Which row each row swaps with, under one turn or mirror
The rows were stretched afterwards, more along some directions than others.
Z665: [  3.3  -4.5  25.0  -0.9   2.1  11.0   9.5 -10.6 -24.6  20.8   7.0  -8.0
  -5.3   2.9   4.4  14.7]
Z852: [  8.4  -0.2  -0.7  -3.5 -11.9  -7.2   0.0 -15.5 -28.6  -3.7  -1.1 -27.1
  -3.6 -10.1  17.0  12.7]
Z895: [-19.8  -5.6  10.4   2.4  -6.9  -2.5   0.2  -0.9   2.6   5.0  -6.2  11.5
   0.1  -9.1  -7.2  -1.3]
Z311: [  1.6 -16.6  11.8   3.4 -20.2  -3.5  -5.7  -8.9  -6.4   4.0 -13.3 -16.0
 -11.7   6.4  20.6   7.6]
Z553: [  0.3   0.9  12.6  -0.9  -3.1  22.9  -0.9  -8.5 -11.4  17.1  12.9 -14.3
   7.7  17.2  15.7  -1.9]
Z914: [-18.9  -4.4   1.4   8.8 -11.0  -0.6  -6.1  10.6   6.5   5.0  -6.8   6.8
  -3.5  -3.0 -16.3   4.0]
Z834: [-12.9   5.5  -6.3   9.9  -4.3  -2.0  -1.8  13.8   6.9  -1.6   1.3   6.6
  -3.5  -4.8 -15.5  -1.9]
Z896: [  6.0  -6.6   7.7  -6.1 -21.6  -1.5  -0.8  -6.0 -21.0 -10.0 -12.1 -23.7
   7.6  -9.5   8.8   9.3]
Z624: [  2.7   3.2 -18.1  -1.1  -8.4 -19.4  -4.1   1.9 -12.9 -15.8  -6.9 -12.2
  17.2 -24.9  -1.3  -6.0]
Z342: [ -1.6  -7.9  19.9  10.1  13.6  11.1  12.8   2.2 -12.4  15.8  15.8 -10.3
   2.2   8.2   8.1   8.3]
Z756: [-15.7   3.0  -2.8   3.4 -15.7  -3.4  -9.5  10.0   6.1   6.8  -9.1   8.5
  -6.8  -7.8 -10.2  -1.7]
Z591: [-17.0   0.2  -1.5   8.0 -18.1 -14.4  -4.4   9.5   5.0   5.1 -14.7   5.2
  -4.7 -11.9  -9.0   3.0]
Z703: [  5.6   3.4  18.6   1.2   9.7  18.0   5.9  -6.1 -13.3  18.8  17.4 -16.6
   1.2   9.7   7.9   5.2]
Z153: [ -6.8  -7.8  21.2   0.3 -10.8  22.2   1.1   7.0  -3.6   8.6   1.2 -12.3
   1.3  14.7  -5.6  11.0]
Z588: [ 10.3  -4.3  16.0   2.0 -12.5 -10.0   4.4 -18.7 -27.0   3.8 -13.8 -27.3
  -5.3 -14.1  16.5  16.7]
Z904: [-10.0  -0.2   6.9  19.3   0.9   1.8   3.0  16.4  11.3   7.9 -10.9  -1.4
   5.8  -4.6  -8.5  -1.9]
Z664: [  7.0   4.8 -15.5   1.0   5.2 -23.3   4.5   1.5 -13.0 -14.3   2.2 -11.2
  17.4 -26.6  -1.3  -8.6]
Z867: [  1.1   7.6  -6.5   2.6  -7.0 -17.4   4.5  -3.5 -14.2 -11.8 -15.7  -0.8
  16.5 -32.6  -1.2  -2.3]
Z154: [  7.1   2.3  16.7   2.7   1.8  14.0   5.2   0.8 -13.2  18.2   6.6 -26.1
   2.9   9.1   6.6   7.8]
Z860: [-15.3  -0.2 -10.3   8.9  -9.8   6.5  -7.2  21.2  14.0   0.7  -4.0   4.0
   1.7  -0.4 -10.9  -8.1]
Z52: [  2.6 -13.3  16.6  -2.8 -14.8   0.9   4.4 -13.6 -26.1   4.2  -5.7 -13.7
  -7.6  -8.2  17.3  13.4]
Z561: [  4.3  10.6 -13.3   3.2  -8.1 -14.5  -0.6   3.1  -2.5 -10.7 -17.1 -10.5
  23.1 -25.3   5.1 -14.5]
Z907: [  7.0 -11.2  -2.1   0.4  -3.3  -4.4  -2.1 -13.3 -11.2  -1.4   2.1 -25.7
  -0.1   2.2  26.3   1.4]
Z927: [ 15.5  -4.1  18.8  -2.1   8.1  11.3   9.3  -3.8 -19.4  11.0  11.3 -17.0
   8.2   7.9   8.9   2.2]
Z494: [  1.0  -9.8   7.1  -4.0   7.7  23.3   1.9  -1.0 -13.2   2.2  23.4 -18.5
   9.1  18.0   8.6  -2.4]
Z911: [  7.5  -7.5   4.4   4.9  -4.0 -16.0   7.2 -11.6 -24.5  -3.3  -4.0 -22.4
   7.2 -15.0  26.9   7.1]
Z385: [  6.1 -15.0   7.4  -1.1  -4.6   9.9  -2.4 -18.8 -25.0  -2.3  11.5 -15.7
  -8.8   1.9  15.4   2.7]
Z992: [  3.4  -7.2   5.4  -0.5 -11.4 -10.2  -1.6 -22.2 -21.6   7.6  -9.5 -12.1
  -8.9 -11.6  28.9   3.5]
Z851: [ 10.2  -2.1   6.1  -3.7 -15.5  -6.5  -3.1 -18.4 -27.6   1.8  -4.7 -24.0
  -6.3 -12.5  21.2   8.4]
Z150: [  3.2  -4.8  13.9   0.6  10.1  16.7   9.4  -3.4  -7.1  11.7  15.3 -18.3
  11.9  12.0  18.4   0.3]
Z305: [  6.7  10.7 -17.3   0.7   0.3 -18.4   2.3  -3.7 -16.4 -11.8   3.5 -12.7
  20.2 -28.6   4.6  -9.0]
Z552: [ -7.1 -16.4  16.0  -3.0 -18.4   2.7  -1.7 -19.0 -22.7  -0.8  -6.7 -10.6
  -7.8  -1.4  14.5  13.5]
Z100: [  6.6  -4.6  10.0   2.7  23.2  15.3   8.0  -8.6 -10.3  16.1  23.3 -11.1
   1.4  10.3  15.9  -5.9]
Z91: [  8.7  10.1 -11.7   1.1  -3.7 -26.6   4.4  -1.1 -15.9 -13.2 -15.7 -11.9
  16.4 -34.4   4.3  -4.9]
Z351: [  4.9  15.1 -16.3   0.2  -9.8 -23.3   1.3   0.4 -17.4 -15.4  -8.3  -5.8
  13.5 -31.3  -2.6  -4.3]
Z92: [-14.3   0.5   1.1  11.5  -7.7  -4.0  -2.1  15.4  10.6   6.3 -12.0   4.3
  -6.1  -5.7 -11.0   0.8]
Z223: [ -1.1  -3.4 -22.5  -7.6 -11.2 -14.6  -8.5   4.3  -6.7 -19.0  -1.1 -11.8
  13.6 -19.4   7.1 -18.4]
Z651: [  0.7   2.4  20.5   1.5   8.7  15.5  10.5  -8.6 -20.1  16.6  15.5 -13.5
  -3.9   7.6  -0.4  16.8]
Z940: [  6.1   6.5 -16.7  -2.9   0.5 -20.1  -2.2  -3.3 -11.1 -15.7  -1.6  -7.4
  12.8 -27.2   1.6 -10.4]
Z195: [-15.9   2.8  -0.9   8.7 -11.3   0.3  -3.9   8.7   1.9   9.3  -0.3   5.5
  -4.2  -7.3 -10.6   1.1]
Z115: [-13.5  -1.8   2.0   9.1 -15.7   3.9  -5.3  14.7   7.2   4.4 -15.0   7.2
  -5.1  -8.6 -14.3  -3.9]
Z820: [  6.7   7.2  -8.2   8.2 -14.5 -21.2   0.9   6.2 -13.9  -8.7 -24.9 -14.9
  17.2 -32.3   4.9  -4.2]

Swapped with Z385: Z553
Swapped with Z940: Z756
Swapped with Z154: Z588
Swapped with Z342: Z911
Swapped with Z150: Z52
Swapped with Z92: Z91
Swapped with Z561: Z115
Swapped with Z591: Z664

